The same turns and mirrors carry the whole set onto itself, and each row onto the other rows of its family. Which rows share a family with each named row? Give them in list order.
These 18 rows form 3 families of 6 rows each.
dos: [-14  -5  19  -2  10  22  10  -3   3 -17  -2  -9  -5  -1 -10 -10  18   4
  13  -7]
kome: [-12  16   3   7  15  20   7   6   1 -25  -5  13  -6  -3 -10   3  12  -3
   6  -6]
nep: [ -5   0   4  -5  -8   5   5  -9  -7  -1  -2  -2  16  -2   4  11   6  -4
 -32   3]
retiz: [-16  -7  13   6  13  26  -3  -1  -3 -19   2 -15   8  -4 -12 -12  13   6
   6 -10]
Bog: [ -8  13 -11   0  -4 -19   8  -1 -12  -9  -9 -10  -7  -5  16   2   5  -3
 -21   5]
sulu: [-12  12   3   9  14  18   5  10   2 -21  -3   5 -17 -12  -6  -5  15 -18
   3  -3]
Gidi: [  1  -2   5  -8  -3   5   1  -8 -13  -8 -10 -17  18   0  -4   5   9  -4
 -35  -7]
maso: [  1  -3  -6  -6   7  17   6  11  -1 -21   6 -40   7  11  20   9   5   5
  -6 -29]
lebol: [  5   3  -2   2  16  -5  12  19  11 -19  15 -27 -14   9   6   4  -7   3
   1 -29]
lur: [ -7  11 -12  -4 -14  -9   0  -4 -18  -5  -1  -2  -3  -7  13   3   7   5
 -26  -8]
vuda: [-17  -5  14  -1  17  22  11   2   6 -18   2  -9  -3  -1 -16  -5   6   5
  10  -8]
Gok: [ -6   6 -10  -1  -8 -12   3   1 -13   0   3  -7  -2  -4  16   8  -3   1
 -33  -1]
rida: [  8   6  -6   4   7 -10  10  13  11 -26  13 -20 -12   5  16  -6  -1 -10
  -1 -28]
fatoz: [-13  10   7   7  11  23  10   3   7 -19  -1  10  -8  -9 -11   3   7  -2
   0   2]
lar: [  1  -1   9  -4  -4   1   4  -6 -11  -1  -3  -4  20   6   8   9  11  -8
 -29  -1]
taku: [ -1  -6  -6  -4  12   3  11  13  -2  -9  18 -36  -2   7  19  11  -2   1
 -11 -32]
zov: [  3  -3  -2  -6  14   8  16  11 -11 -13  13 -35  -3   5  19  10   2  -1
  -4 -37]
biga: [  7   6  -4  -1   9 -10   4  21   9 -20  12 -25 -15  13   6   1   3   0
   0 -31]

Which other rows belong to the same family as sulu? retiz, Bog, Gidi, maso, rida
Which other rows belong to the same family as lebol? nep, vuda, Gok, fatoz, taku

The same turns and mirrors carry the whole set onto itself, and each row onto the other rows of its family. Which rows share a family with each named row? Give them in list order.
These 32 rows form 4 families of 8 rows each.
nares: [-10   3   5   5   7 -11   5 -18  18   6   2]
boma: [-16   5   9  -6   7  -9  10 -14  12   0  11]
sen: [  4  10  11   0  -5   2  15   6   1 -14 -11]
kabi: [  6  10   8   3  -5   1  15  11  12 -11  -4]
ruden: [ -5   6   1   3  -6   1  19   1  14 -13  -9]
kag: [ -4  -9  -4 -15   3  -9 -14   2  -7   3  26]
vofa: [  4  -2  -6  -7  -2  11 -11  17  -8 -16  -4]
pudi: [  9   8   3   3 -15  -5  23   6   2  -8  -1]
Nezo: [ -9 -10  -7  -8   9  -1 -24  -9  -3   6   9]
bepi: [  4  10   7   5  -3  -2  11   1  16 -12 -11]
dus: [ 15 -10 -13   2 -11   3  -9  10 -14  -3  -3]
fakal: [ -3  -4 -11  -4   3  -8 -23   5 -11  12  13]
Teba: [ -3  -8 -13 -12  -2  -9 -13  -3 -15  13  18]
kiko: [ 10  -1   1  -6  -6   1  -4  18 -18 -15   2]
sek: [-15   1   2  -3   2  -8   3 -23   6  15   2]
lozem: [ -6 -10 -10 -11  -3  -8 -18 -12 -11  14  11]
Zik: [  4   7   0   9  -8   2  13  -6   6  -5 -18]
kazum: [ -8 -17  -9  -4  -1  -6 -15  -8  -4  13  17]
mok: [-20  -1  -1   3   3  -6   7 -17  15   4   3]
zude: [ -5  -3   3   3  -2 -16  11 -21   5  13  12]
Zegeb: [-15   1   5  11   5 -13  14 -14   5   7   2]
modip: [-15  -9   5  -3  13  -9   8 -16   6  12   6]
simur: [  7  10   1  -3  -5   4  15  11   7  -3 -16]
buve: [  3 -13  -7  -7   4 -12 -17  -4 -16   7  16]
zula: [  7  -8  -2   3 -17  -1  -3  17 -13 -15  -2]
naz: [  6 -17  -6 -12  -6  -1  -9  16 -12 -13   2]
boben: [  2   9   6  -7 -10  -8  17   0  15  -6 -11]
Gigas: [ 17  -7  -4  -6  -5  -3  -5  14 -18 -10   3]
tozod: [-14  -8  -1   3   0  -7   6 -20  13  12   4]
gefen: [ -8  -5  -3  -7  -4 -15 -20  -6  -3  12  18]
Mefor: [ 10  -4 -12 -12 -11  -1  -6  17 -17  -7   5]
guz: [ 14  -2  -1  -3 -10   3  -5  22  -6 -12   5]

Which other rows belong to the same family as naz? fakal, Zegeb, modip, simur, zula, boben, gefen
Which other rows belong to the same family as guz? nares, sen, ruden, sek, kazum, buve, Mefor
Which other rows belong to the same family as vofa? boma, kag, pudi, Nezo, dus, Zik, zude
Which other rows belong to the same family as mok? kabi, bepi, Teba, kiko, lozem, Gigas, tozod

The same turns and mirrors carry the whole set onto itself, and each row onto the other rows of its family. Which rows share a family with each named row? Give them in list order.
These 32 rows form 4 families of 8 rows each.
tibu: [-14   8  -1  -5 -24   0   6   0]
sil: [-16 -11   0 -17  -7   8  -5  -2]
nusi: [ -2   3  -8  -4 -18  15 -11   3]
nulo: [-1 16  1  6 -5  0  3 12]
Kaver: [  1   1  -2 -20 -15 -17  -2 -11]
sez: [  0  11 -13  12   6  -5  16 -11]
lirak: [10  5 -7  3 13 -1  2 12]
Sif: [-14 -10 -13 -14 -22  -2   6 -11]
Piped: [ -5  14 -19  -3  -3 -10   6 -19]
Kop: [ 13   8  -9  13  -1 -14   2  -7]
voku: [  6 -27  -3  -4  -2   5  -3 -13]
rog: [  3  19  -8 -16 -14  -6   3  -2]
vivu: [ 15 -15  -4  -5 -13  -7 -14  -9]
parar: [-15 -18   3   8   0   1   9  -7]
Tis: [ 11  -6  -5 -15  -4   4 -11  12]
sak: [  6   3  -5 -24 -16   2  -9  -2]
rar: [ 10   8 -17   6 -16   5  -2   5]
romo: [-13 -17  -2 -17   7  -4   8  -5]
Sol: [ 10 -10 -11   1  18  -3  -9 -11]
bofiv: [  2 -16  -7 -16 -17   6  -8 -12]
gobos: [ 11  14 -15 -13  -6  -4 -13  -6]
nin: [ -3 -17 -12 -11   0  -3  -6 -23]
kig: [ 2 -2 -6  7 20 -2 10 -8]
gimi: [  5  20 -11   3 -11  -5  10  -5]
visof: [  0  -7  -2   1  10 -19   8 -15]
bam: [-14  -6 -14   6  -2  -5  20 -12]
Vezit: [  0 -18   9  -2  -3   7  -8   8]
zazim: [-18  11  -5   1   7   2  11  -2]
mik: [-13  11  -8 -18  -2 -10  14   0]
vuna: [-4 -4 -7 16  8 11  2  0]
panon: [ 10 -17 -14  11  -1   8  -4  -1]
nomuk: [  2 -20   1  -2  15  -2   4 -10]

Which other rows belong to the same family as sak? sez, voku, rog, bofiv, kig, gimi, nomuk
Which other rows belong to the same family as Sif? lirak, Tis, rar, romo, bam, mik, panon
Which other rows belong to the same family as nusi? tibu, sil, nulo, parar, Vezit, zazim, vuna

The same turns and mirrors carry the whole set onto itself, and each row onto the other rows of its family. Which rows share a family with each named row? Give them in list order.
These 32 rows form 4 families of 8 rows each.
kiru: [ -3  16  15   0  -2 -15   5 -10  -3]
ludi: [12  0  7  3  3 11  2 16 -6]
Fogab: [13 11 10  1 -6 -8 10 10 -8]
sapag: [-16   1 -17   0  13 -12 -18  -5   1]
govi: [-17  15  -5  -9  16  -8 -22  -6 -15]
Tig: [ -9  18  12  -3  -4 -14   7   2  -2]
gobe: [  9 -10 -17   2  13  -4 -13   6 -23]
Lal: [ 3 -4  4  8  4  1 11 14  4]
latil: [ 1 -9  5 14  7  2  8  5  4]
Fulab: [-13  -3 -13   1  22   5 -20   4  -6]
noni: [ -8  15 -11  -4  15 -22 -16 -10 -19]
Sasat: [-18   4   8   4   4  -5   8   8   9]
vufe: [-15   0   9   1   8  11  -1  12   5]
Telom: [-21   9  14  -5  -4  -8   3   2  -5]
pazas: [17  6  9  8 -1 -7  8 -1 -9]
Gir: [  4  11  13  -5  -9  -9   7   6 -15]
zel: [ 7 -7  7  2 -3  2 10 15 -9]
fivaf: [ 18   4 -17   0   4 -13 -14  -3 -14]
vetal: [  9  15  -7  -9  10  -8 -19  -3 -26]
toz: [ 12  -2 -13   0  17   6 -16   9 -18]
mer: [-18  -6   7   3   2   3   5  13   2]
pelon: [  9  18  15  -8  -4  -2   0   5 -15]
nofev: [-17  -2 -16   3  23 -11 -16  -5  -7]
Nif: [  5   8  -9  -9   6 -15 -16  -4 -30]
vokat: [ -4  15 -13  -6   4 -22 -17 -12 -12]
dup: [-15 -11 -15   1  20  -3 -17   2 -12]
pegut: [  4  -8 -19   7  21  -6 -11   4 -13]
fub: [-20   6  -9  -7  12 -15 -18  -7 -18]
suk: [-18   3  10   7   6  -6   4  -5   8]
lufa: [-17  16  15  -9   1  -2  -4   2  -3]
fuve: [ 15   6 -15   1  14 -14 -11  -3 -23]
til: [  4 -10 -21   7  14  -6 -14   3  -1]

Which other rows belong to the same family as Telom? gobe, Gir, zel, mer, Nif, dup, fub
Which other rows belong to the same family as lufa? ludi, govi, Fulab, vufe, vetal, toz, pelon
Which other rows belong to the same family as vokat? kiru, sapag, latil, pazas, fivaf, suk, til

The same turns and mirrors carry the whole set onto itself, and each row onto the other rows of its family. Which rows share a family with each named row? Give them in list order.
These 32 rows form 4 families of 8 rows each.
pebef: [  9 -10   5   6   7  13 -16  -6   9   2 -13   7  -7]
Pap: [ 12  11  17   3   6   5  -6  19 -11  -9   2   5 -13]
Kisek: [  8  15  15   5   4   7   0  18 -13  -9  -1   5 -15]
Lurok: [-13  14   5  -7   3  -9  23  13 -12  -2   6  -9  -1]
begol: [ 14   8  -1 -12   0  13   8  -4   8   0   9 -19  -9]
ladif: [  4  -5  -3 -11  27  -4   1  -6 -14   7   7  -2 -13]
tela: [ -7   6   7   3 -20   6   2   9   8 -12 -11   2  11]
Tanon: [-16 -10 -12 -10   1  -4   9 -15   5   5  -5  -5  11]
kevef: [ 10  14  19   5   5   5  -3  13 -10 -10  -5   5 -18]
paveg: [-18 -13 -10  -7  -2  -3  12 -11   6   3  -4  -6  10]
Lim: [ 12  12  -1 -13  -3  13  10  -3  12   0   5 -14 -11]
Roku: [  8 -10   1   0   7   9 -18  -6   8   3 -16   7  -4]
kef: [-20 -10  -9 -12   5   2   9 -11   9   7  -3  -8  10]
nar: [ -7   4  10  -1 -22   8   7   5   9 -12 -12   0   7]
bozu: [-12  11   3  -7   0  -8  22   9 -15  -8  12  -8   1]
ros: [  3 -10   5   1   6  15 -17 -10  10   0 -14   6  -7]
zotos: [ -7   5  10   4 -15  10   3   9   5 -18 -13   3  10]
Numo: [ 12  15  16   0  10   6  -9  14 -11  -8  -1   5 -15]
Sodim: [-11   2  11  -1 -17   6   6  10  11 -15 -15   1   6]
rom: [ -8  12   8  -9   2  -9  23  11  -9  -9  12 -10   0]
lidog: [  1   0  -1  -5  27   0   1  -8 -12  12   8  -4 -14]
Big: [-17 -13  -7 -11   5  -3   5 -16  10   5  -5  -7   8]
deri: [-19  -5   8   4  13  -7  -2   5 -16  -5 -11  18   7]
siza: [ 12   8  -5  -9  -4  11   3  -1  16   0   7 -15  -8]
Pudu: [  1  -2  -4 -11  24  -6   1  -7 -10  14   9  -3 -14]
Midog: [-22  -9  11   7  14  -6  -3   5 -14  -2 -12  11   2]
bobu: [-17  12   2 -12   2  -8  22   8 -13  -5   8  -8   1]
radu: [  2 -10  -2   2   6  12 -18  -9   5   4 -17   9  -5]
sifa: [-19  -6  11   3  13  -8   1   4 -20  -3 -11  14   3]
bireg: [ -1  -2  -2  -6  31  -4  -1  -3 -14   9   6  -2 -13]
kos: [ 15   7  -3 -11  -6   9   6  -2  10   1   7 -18  -9]
Fip: [-21  -6   9   5   9  -9  -3   7 -11  -4 -15  17   3]

Which other rows belong to the same family as Tanon? Pap, ladif, tela, Roku, bozu, deri, kos
Which other rows belong to the same family as siza? paveg, zotos, Numo, rom, Pudu, radu, sifa
Which other rows belong to the same family as bobu? pebef, Kisek, begol, nar, Big, bireg, Fip

The same turns and mirrors carry the whole set onto itself, and each row onto the other rows of its family. Which rows share a family with each named row? Give them in list order.
These 30 rows form 5 families of 6 rows each.
bifu: [10 18 13 -2 -3  1  3 23]
zet: [24 12  6 -3  0  5 -6 10]
mogi: [-13   4  11 -13   9   1   8  20]
ruk: [ 5 14 20 -7 -1  9  5 23]
zake: [28  1 -6  0  9 17 -7 12]
tanuf: [-14  -5  -9  -2   4  15   1  34]
tepi: [22  7 -1  6 16 20 -9  7]
bobod: [-11   7   5 -11  -5   9   7  32]
Zovi: [ 15  -5 -14  -1  10  15 -17   7]
sofo: [-12   0 -18  -6   5  15   7  30]
netat: [  9  -8   0   1  25  18 -15   8]
mov: [ 11   0 -18   8  19  25   0  17]
Tet: [ 13  -2  16  -8  15  11 -15   5]
ged: [ -6  -8 -11   3  26  18  -5  19]
Talam: [  2  -2 -23   5  14  19  -7  19]
gekug: [ 16   2  -8   5  14  18 -20   9]
nepa: [-3 12  5  2  0  7 10 37]
ludo: [ -1   0 -11   6   7  19   8  39]
bogi: [ 17   8  12  -1   2  10 -20   9]
Roze: [21 11 18 -1  6 12 -7 10]
vem: [ -4   1 -14   0  13  22  14  29]
tose: [  1  11  15  -5  -4  -2 -11  17]
lam: [  1   3  20 -16   7   2  -3  12]
tudaz: [ 16  -6 -16   7  11  24  -1  26]
moni: [  1 -13 -19   0  10  21  -8  22]
zim: [  3  11  18 -10  -7   5  -7  22]
lin: [-8  9  4 -7  2 12 16 33]
tapab: [-15  -1  -6  -5  19  10   6  25]
Gat: [-12   5   8  -6  -3   3  -1  31]
peti: [ 15   7   4  -2   3   3 -20   3]

Which other rows belong to the same family as mov? ruk, tepi, Roze, vem, lin
Which other rows belong to the same family as bifu? zet, zake, nepa, ludo, tudaz
Which other rows belong to the same family as moni? tanuf, Zovi, tose, Gat, peti
Which other rows belong to the same family as netat? mogi, Tet, ged, lam, tapab

